Turns, then the turns between two rows, first turn first; the first pair answered:
X (before -> after):
[  0   5  27   1 -25  20 -32   0  38]  ->  [-19  30  10   1  15 -45  11  19  -4]
[ 24  -6   6  12  -1  32 -20   7  32]  ->  [  5  15  -9  14  34 -26  16  25  -5]
[ -9   5  29 -12 -31   2  24  -5   9]  ->  [-11  11  26 -12 -20 -10  31  -2   6]
[-14  -6  -1   7  10 -25  21  25  -8]  ->  [ -4 -25   4   9 -26  21  -6  16   5]
N (before -> after):
[  7   3   1   5 -29   1   5  13  -9]  ->  [ 18   7  -3  10 -19  -1  -3  19   1]
[ -3  -5 -14  19 -14  23 -19  22 -45]  ->  [ 20   7 -21  26  20   5 -34  32 -14]
[ 27   6   5   5 -21  -1  -7  16   2]  ->  [ 28  13   8   0 -11 -12  -3  14  11]
C (before -> after):
[ -3  -6   6  -2 -36  23   0   5  -6]  ->  [  2  -2  -8   9 -29  12   2  20 -19]
[-20  14  14 -10 -19 -14   9 -14 -22]  ->  [ 12  28   0   9  -9 -27   3  19 -11]
[ 11  10 -17  21 -35  -3  24  49 -27]  ->  [ 20   4  22  -4 -52  21  19  21  32]
[ -9  11  11   4 -13   9  18  11   7]  ->  [-13  10   7   7 -14   6  19  14  -4]
W (before -> after):
[ -5  -8   1  -3 -19  10  18  14 -49]  ->  [ 13 -13 -19  14  -1  17 -19  20 -37]
[ 37  -2  -5  17 -32  22 -14  38   9]  ->  [-12   9   3  -5 -19 -21  42  25 -38]
[ 14 -17 -17  -6  11 -21   4  29  -2]  ->  [ 21 -19   0 -12 -13  -5  10  28  12]
L (before -> after):
[ 6  5 11 -7 -4 -6  9 -1 17]  ->  [  7   4  -4  -1  16 -10  -6  -2  16]
[  6 -19  16  -2  -7  -9  18 -12 -33]  ->  [ 28 -25  16   7 -10  14 -13  -9  -3]
[ 21   2  13   0 -21  17   1  -2  11]  ->  [ 10   3 -17  12  26  -8 -11  -7 -10]
Then:
Between the rows of a pair lie two turns.
[ -6  -6 -20  16 -14   8 -11   1 -23]  ->  [ -9 -13   1   2 -23  22 -11 -17   0]
C C
[ -2 -17  -4  16 -10  10  -2   3 -16]  ->  [18 -6  6 13  8 -4 -3 11 18]
C N
[ -9   0   2  -1   3  -3  10   0 -13]  ->  [  5  -4   1   4 -11  11  -2   4  -7]
N L
[ -9   4   6 -26  -9  -3   6  -6   8]  ->  [  2   1   2 -21 -10   7  -9  -2  17]
W W
[  8 -14 -17  15  13  14 -34  -3   4]  ->  [-23 -13  19 -12 -15  11   8 -25  -5]
C W
[ -9 -11 -13  10  28   4 -28 -28  16]  ->  [-29 -11   1  -4  17   1  -6 -42   3]
N N
[ -1 -21   2  21  -6  -5  -9  20  -4]  ->  [-17 -26  18   6  -3   1  -6  -6   7]
X C
[ -3  -2 -12   4  14 -21  12  11  -8]  ->  [  8  -3   0  -1  19 -13   3   3  23]
X X
[ -2  10  -7  -4   5 -15  15  -1   5]  ->  [  3   6   3  -6 -13  -1  13  -2  14]
L N
[  2   0   7   6  -6  13   3 -22   0]  ->  [ -4   1   4   7  -6   7   7 -18 -15]
X X
[-14 -11 -16   4  40  -6 -20 -15 -14]  ->  [-10   0  11 -13  40 -18   2 -19  15]
C N
[-24  -7  19 -12   7   2  -8 -33 -14]  ->  [-20   5  21 -12  23 -20   6 -22  -8]
L X
[-12 -16  -2   2 -13  27  -7  -6  -5]  ->  [ -8  -6   0   2 -23  13  13  12 -14]
C W
[ 37  -1 -18  17  18 -25   4  17   4]  ->  [ 19   0   3   4 -17 -22  37  16 -16]
L N
[ 17   2 -16  17   3  -1 -20  15   6]  ->  [  1  16   9  -4   2 -23  18   8  10]
N L
[  4  12  22 -20   3 -20  31  -2  17]  ->  [ -1   1  29 -22 -24   4  27 -10  11]
N X
[ 24  13  23  -1 -18  -4  -8   9  37]  ->  [-21  12   8  -8  22 -38  11 -12  -8]
L N
[ 12   1  -7  23 -27 -16   9   9 -42]  ->  [ 27   5   5  21 -40  -9  10  16 -16]
N W
[  2  11  13  14  12 -13 -22  -7  20]  ->  [-22  14  13   8   0 -23   4  -7 -17]
W C
[ -8 -12  -4   5 -10  22 -22 -12   0]  ->  [-10  -6   7  -3  11   8 -16 -23  18]
L X
[38 12 -6 20 -3 -2  0 32 19]  ->  [  2  17  -6   9  13 -34  32  20 -15]
L N
[22 15 20 -2  7 -9  7 -2 29]  ->  [-10   8  17  -4 -21  -6  27  -4 -20]
N X
[-16  -1  -2   0 -20  -7  27  15 -23]  ->  [ 15   1 -21  20  -1  -4  -7  33  -4]
N N
[ 13   8   5   1 -14   0   5  17  -5]  ->  [10  9 19 -6 -7  2  5  4 13]
W C
[25  2  7  6 -7  0  1 20 15]  ->  [ -7   0  22 -15   4 -10  20 -10   8]
C X
[-26 -30   0  -9 -25  29  -9 -20 -21]  ->  [ -8 -19   3 -14  32   5 -24 -29  31]
W X
[-30  12 -29  13  15 -25   8 -12 -51]  ->  [  9  36  23 -12  11 -37  30  -6  33]
C N
[-18 -14 -11  -1  45 -17 -22 -20 -24]  ->  [-12 -11  39 -24 -36  15  15 -15  -7]
N L
[-18  -3  14 -20  -3  -4  14 -19 -12]  ->  [ -6   7   0 -10  24 -27   9  -4  -9]
L X
[-16   5 -10   0   9 -16  22 -11 -28]  ->  [ 23   7  -4   4  22  -4 -10  -5  29]
W N
[  4 -17 -15  12 -15  18 -15   0 -25]  ->  [  6 -18   4   0   1  21 -22 -22  16]
N C
[ -7 -14  11  -6 -24  39   2  -9   1]  ->  [-22  -1  19 -18  -7   8  31  -9  -7]
X N
[ -9 -19 -16  -5   9  28 -25 -25 -15]  ->  [ 21  -2 -26   7  36   4 -25   5   4]
C X
[ 15  -3 -14  14   0   7 -17   3  15]  ->  [ -8   3  -5  -3  20 -16   6 -18  10]
C X
[ -9  -7 -20  14 -14  11  -4   4 -32]  ->  [ 21  13 -12  13  11 -18   5  23   8]
C X
[ -1  -8   0   7 -32   5  10  17 -31]  ->  [ 27   2  -2   7  23 -14 -15  14  25]
L X
[-10   1   7  -4  35 -32  12 -20  33]  ->  [ -2 -17  14  -3   1  13 -14 -31  48]
X X
[ 39   5   8   8 -37  23   2  31  17]  ->  [ 24 -10 -29  24   5  26 -41  13  -3]
L X
[  6 -16  12   3 -10   9 -12   8  17]  ->  [  5  -1   5   2   9 -22   7  19   3]
W C
[-14  14   3  19  35  -5  -9 -10  -7]  ->  [-29   6   7  16  16   5  -1 -16 -24]
N N
[ 11 -24 -19  14 -38  41 -33  22  26]  ->  [-30   5  24 -29 -14 -28  53   4  23]
N W
[-12 -21   1  -8 -18  32 -17 -34   9]  ->  [-27 -17   7 -14 -23  20   6 -35  -9]
L L
[ 25   7 -13  10   3   4  -1  29  20]  ->  [  8   4  15 -15   0   2  18   1  36]
L C
[-15  -6  -5   2  24 -32 -11  -1 -18]  ->  [ 12 -12  -3   8  13  -6 -39   0  14]
L L
[-16 -23  -7  -3  31  -1 -23  -7  12]  ->  [-12 -15 -14   2  35 -15 -16   8   4]
N C
[  2   9  30 -38   5  -3  31  -3  53]  ->  [-26   8  23 -40 -16  -8  54  -3   7]
N X
[ 15  -4  24 -12 -34  34  -5  -2  39]  ->  [ 34   9 -22  22 -13   2  -8  49  -1]
C C
[-35   3 -14  -4   1 -23  24  -3 -49]  ->  [ 23  26  14  -7  -9 -30  33  34  20]
C W
[ 10   5 -17  15 -10  -4   2  28 -23]  ->  [ 21  11   5   4 -22   0  13  28   5]
N W
[ 12   8   4  10  -2   7  -6  10 -14]  ->  [  5  11   5   5  13  -9   3   7 -14]
X L
[-33  -3  20  -3   2  10  15  -8  21]  ->  [-40  -3  11   2  21   0  11  -9  14]
L L
[  9  -1  10   1 -24  16  -4  -3  23]  ->  [  0   1  13  -9   0   0  -3 -17  30]
C X
[ 10  14  11 -10   4 -18  17   9  20]  ->  [ 13  -4 -14  12 -12  16 -18  15  -2]
X L
[-11   8   6  -3 -11 -28  39  21 -22]  ->  [ 24 -11 -13  22 -25  20 -19  29   1]
N L
[-21   7  11 -11  11  -8  15 -18  -8]  ->  [ -7  -6 -14  12   4  19 -22  -9 -17]
N W
[ 26  21   8  11  30 -32   1   7  21]  ->  [  3  12   2  14 -26 -15  23  20 -38]
W X
[  3  27 -18 -10  14 -14  18  -7 -13]  ->  [ 22  27  -6 -11   6  -1   8  -9  23]
W N
[-13   8  28 -17 -14  -5  35 -23   0]  ->  [  1  -1 -26  17  38  -7 -20 -14 -15]
X W
[ -1  -2 -29   7 -58  46 -15  16 -47]  ->  [ 56  25 -17  14 -32  21 -18  51  20]
W C
[-11   9  33 -10   3 -15  32  22   0]  ->  [  9   7  35  -6 -14   7  15  28  22]
W W
[ -8   3   1 -23  25  -4  -3 -22   1]  ->  [ 22   5   7 -16  -7  17  -9  -2  20]
C W
[-22  -4   6  -1   2  -6  -6  -7 -17]  ->  [-11  -8   7   5 -13  12 -19   0 -10]
N W
[  3 -13  -6 -13  24 -14 -18  -6  25]  ->  [  8 -12  11 -19  -3  -1  -7  -2  36]
L L
[ 19  18   0  21  14 -18 -15  23  16]  ->  [ 21  20  17  14 -11  -8  -3  25  22]
L L
[ -6  28   6  -9 -10  -8  20 -12  -9]  ->  [  2  31  -7  -2  20 -16   1 -12   3]
W N
[ 32  -3   2   3   5   7 -21  16  32]  ->  [ -4  10  13 -13   1 -29  35  18  -9]
W C
[ -3 -11 -11  14 -23   8  21   2 -11]  ->  [  2  -3 -13  13  26 -13  10 -10  16]
X L
[  3  25 -17  -5  12 -19 -16   1   0]  ->  [  9  26 -18   0   7 -18 -14   8  -1]
L W
[ 19  -7  -3  13 -25  23 -17  -8  15]  ->  [ 17  15  11   0  -6 -21  24   3  21]
X L
[  0   6  -2   2 -22  -3  37  11   7]  ->  [ 12  -3 -30  18  16   5  -7   4  20]
X L
[ -4   1  -8  -5  39 -23   7 -13   5]  ->  [-26 -16  -5  -6   2   7   6 -27 -23]
W C
[  7  16  -1   2  -6 -23  26  28 -12]  ->  [  3  17   5  -3  -7 -23  32  22  -6]
L W
[-27 -11  15 -14  -9  -4  17 -27 -10]  ->  [-13 -20   7  -3 -26  21  -7 -23  -9]
X N
[  1  -5  -7   8  10 -16   9  11 -18]  ->  [ 17 -10   2   7   6   7 -13   2  19]
X N
[  3 -14 -12   2  -1   3 -12  12  21]  ->  [-10  -5  -8  -6  -7 -16  15  20   0]
W C
[-18   6  -6   2  37 -29   8 -12 -22]  ->  [-20   7  24 -16  -1 -18  33 -15 -12]
W W
[-12  -4   6 -10   0   1   4 -25  -7]  ->  [ 16  -4  -9   9  -8  16 -17  -1  -3]
C X
[-33  -6  12 -48  16 -12  22 -34  -4]  ->  [-14 -29 -19 -17 -24  41 -24 -18 -27]
X N
[-22  -6  -6  -6   4  22  -3 -32 -26]  ->  [ -2  10  -2  -9  41  -4  -5 -27  12]
W X
[-10  19   7  -3  -7 -29  50  23 -27]  ->  [-20  11  34 -22 -19 -10  52  -5  -5]
C C
[  3  -9 -13  13  21  14 -29 -11   3]  ->  [-29  -3   6  -7   3  -4  17 -17 -23]
C L
[  3  -4  14 -18  14  -3  -6 -22  34]  ->  [-15  -1  -9  -7  30 -26   7 -13 -12]
W C
[  4  -7  -1   0  -8   8 -18  -5   7]  ->  [ 11   4  -6   4   8 -12 -11   6   8]
L C
[  0   2 -15  14   7  13 -23  31 -16]  ->  [  5   2   0   8 -16  26 -16  31  -7]
L L
[ -4 -27 -10   1  -9  24   6 -29 -14]  ->  [ 11 -13   5  -8  22   2  11 -29  27]
X W
[  6 -18  -2  25  -9  15 -23  29 -23]  ->  [  2   0  37  -8  25 -22   5   5  26]
X N
[ 20  14  -6  11 -24  -5   4  33   2]  ->  [  4   1  18 -11 -18  12  -6 -11  36]
L C
[  8  20   0  -4  16 -27  10  -2  14]  ->  [  4  16  16 -13  -5 -15  18  -9  19]
W N
[ -3  -4 -17  16  19  20 -23   5   9]  ->  [-25  12  14 -11   8  -5  29   0   5]
N L
[-10 -16 -15  12  -3  15 -16  -9 -20]  ->  [-18 -16 -12   8  -2   7  -6 -10 -26]
W W
[  7  -3 -12  10  23   0 -21 -10   8]  ->  [ 13  -1  -4   5  16   4 -22  -8  22]
X C
[ 24  10  18  -7  11 -11  14  10  32]  ->  [-12   5   9  -8   1 -18  38   6 -23]
N C
[  3  -4  -7   4   9   0 -13  -8 -14]  ->  [  2   1  18 -11  -8  -3   8  -8  -1]
C W
[  0  11  13 -11  12 -18  15  -2  11]  ->  [ -7   5  -5   1  -7 -10  14  11 -27]
L X
[ 27   5 -19  19  14   7 -14  22 -19]  ->  [-18   3  15 -18  18  -7  23 -23 -18]
C W
[ -1   6  10  -1  -8  -9  15   0 -11]  ->  [ -4   4  11  -4  -5 -10  15  -4  -8]
L W
[ -8  13 -10  18  16 -25  25   8  -9]  ->  [ 15  15   8  12   2 -11  20  13  27]
N C
[26  4 -8 14  0 -4 -2 27 -1]  ->  [ -3 -13  -6   0  30   0 -16 -15   2]
C L
[ -7 -11 -29   8  26 -12 -13  -3   2]  ->  [ 10 -11   6  -5 -22  18  -3  -2  32]
W N
[-35 -24  -4 -11  -4  12 -12 -11 -33]  ->  [-19 -23  13 -14 -32  27  -8  -2 -18]
N W
[ -3   5   9 -10  21  -2 -17 -18  40]  ->  [-31  -1  21 -18 -14   8   8 -28   5]
W N
[  0  -1  -6  -6  29 -10  -1 -18  18]  ->  [ -3 -10 -28  10  11   2 -11  -6 -19]
X N
[-17  25 -17  -4  12  -2  20  13  18]  ->  [-31  11  -9 -10  -2  19  13  -8  16]
W C
[  0  19  20 -10 -12 -16  19  10  -7]  ->  [  4  10 -15  13   7 -11 -13  18 -26]
N W
[  4  -8 -21  19  -9  23 -29   8 -11]  ->  [  6  15  -6   3  35 -24  -1   9  17]
C X
[  3  -6  21 -10  21  -8  -9 -21  32]  ->  [  9 -10  18   1 -39  21  -3   3   3]
X L
[-14 -10 -22  -4   3  16 -28 -18 -30]  ->  [ 18  16  -7 -10  34 -19 -15   2  21]
C N
[-16   9  -2   1  -2 -14   7  11 -24]  ->  [  6   3  -4  11 -20  10 -14  19  -9]
N W
[ -5 -12  18 -12 -25  27  -3 -22  13]  ->  [  8  -1 -29  20  10  -3 -15  17 -25]
C N
[-16  12   8 -12  33 -19   8 -17  17]  ->  [ -4  -4  14  -8 -10  29 -16 -20  28]
N L
[ 27   6   4  27 -27  29 -22  25  -9]  ->  [  4  27  36  -5 -10 -20  37  14  -2]
N W
[  5   6 -10   5  28 -21   2   8   2]  ->  [ 11   6 -10   8  22 -20   0  15   0]
L W
[-23  -8  27 -29 -19  11  21 -30   6]  ->  [-24 -16   6 -10 -37  24  11 -13 -27]
X N
[  6  -5  13  20 -14  -3   0  10   6]  ->  [ -3   1  11  16   0 -20  12   6   0]
N W
[ -8  28   0  10  45 -43  12  11 -23]  ->  [-27   9  -5  13  -4 -10  13   8 -65]
N N
[ -8  -4  -5  -6  -2  -5   5   0 -22]  ->  [  1  -8 -14   1   8  -2 -13  -1 -15]
L L
[ -2  -3  14  -9 -39  10  25   5   3]  ->  [-16   4   5  -8 -14 -17  37   4 -15]
X C
[ -9  -8  -9   8  -1   7  -9  -8 -16]  ->  [ -7  -1  13 -10   2   1   4 -16  12]
X W
[-54   5 -27  -2   6  16  13  -4 -17]  ->  [-50   5 -31   4   1  17  10   3 -20]
W L
[  2   5  -4  -2  26 -13  10 -20   5]  ->  [  2  -2  11  -5 -21  12  19 -19   0]
L N
[-25 -16 -18  10  12  22 -25 -35 -21]  ->  [-37  -2  12  -9 -17   4  27 -26 -31]
N L
[ -9 -16 -31  14  32   0 -23  -1 -24]  ->  [  1 -14 -34  21  24   0 -19  13 -30]
L W
[  9   3   6  -2  38 -24   6  -3  18]  ->  [20  2 15 -3 22 -9 -3 -1 36]
L L
[  2 -14  -6  12 -29  32  -8   3   0]  ->  [ 24   9 -11  18   0  -6   4  33  11]
W C
[ 31   5  -6   9 -11  13  -5  20  12]  ->  [ 10  14  19 -12   2 -11  25   3  18]
N N
[ -1  13 -22  26  17 -18  -2   9 -30]  ->  [-11  16 -11  18  20 -28  12   2 -29]
N N
[-39  -7 -14  -1   2  -7  10 -17 -37]  ->  [ 18 -10  -4  10 -25  33 -26   1  25]
L N
[ 30   3  -4   0  -2 -19   0   9  19]  ->  [ 15 -13 -14   5 -30   4  -6   5 -16]
L X
[ 18  18  45 -27 -27 -26  34   0  43]  ->  [ 37 -12  13   3 -35  31 -38  -8  49]
C L
[ -5   5  17 -24  13 -13  14  -6  23]  ->  [  6 -15  -3  -2 -20  29 -19   4   8]
X L
[ -7   0  26 -16 -48   5  13  22   4]  ->  [ -3 -22  -7   5 -16  29 -47   6   8]
W X
[ -9 -14  -9   5  -4  18 -15  -9 -21]  ->  [-16  -2   0  -3  -5  -5  16  -2 -28]
N L
[ 22   9  -3   1   6 -26  12  32  -8]  ->  [ 17 -11   8  -4 -37  19  -2  18  -9]
N X
[-13 -17  -6   6  31  20 -34 -29   2]  ->  [ -8 -21  11   0 -17  43 -23 -26   5]
W N
[  1  15   4 -10  16 -22  14   4  16]  ->  [ -5  10  15 -16   5 -15  19  -4  18]
W N
[-14  13   2 -10  12 -15  11   5  -8]  ->  [ 2 12  5 -9 16 -7 -2  5 21]
W N
[ -7  -6   5  -8  -4   7  -1 -18  14]  ->  [  2   0   9  -5 -11   8   2  -9  20]
X L
[ -9 -20  10  -4  -2 -13  -7   3  17]  ->  [ -4 -22  -1   6  -5  -8 -17  13   8]
X W
[ 22  17  18   0 -13  -1  17  24  33]  ->  [ 29   9 -13  21  -7  10 -13  36  13]
X L
[-17  -1  16  -7 -16  21 -13  -3  15]  ->  [-33  -3  -5   1   5   5 -14  -4 -17]
W N
[ 11  27  33  -4 -30 -16  31  12  22]  ->  [  3  14 -33  36   4 -16 -14  24 -36]
L X
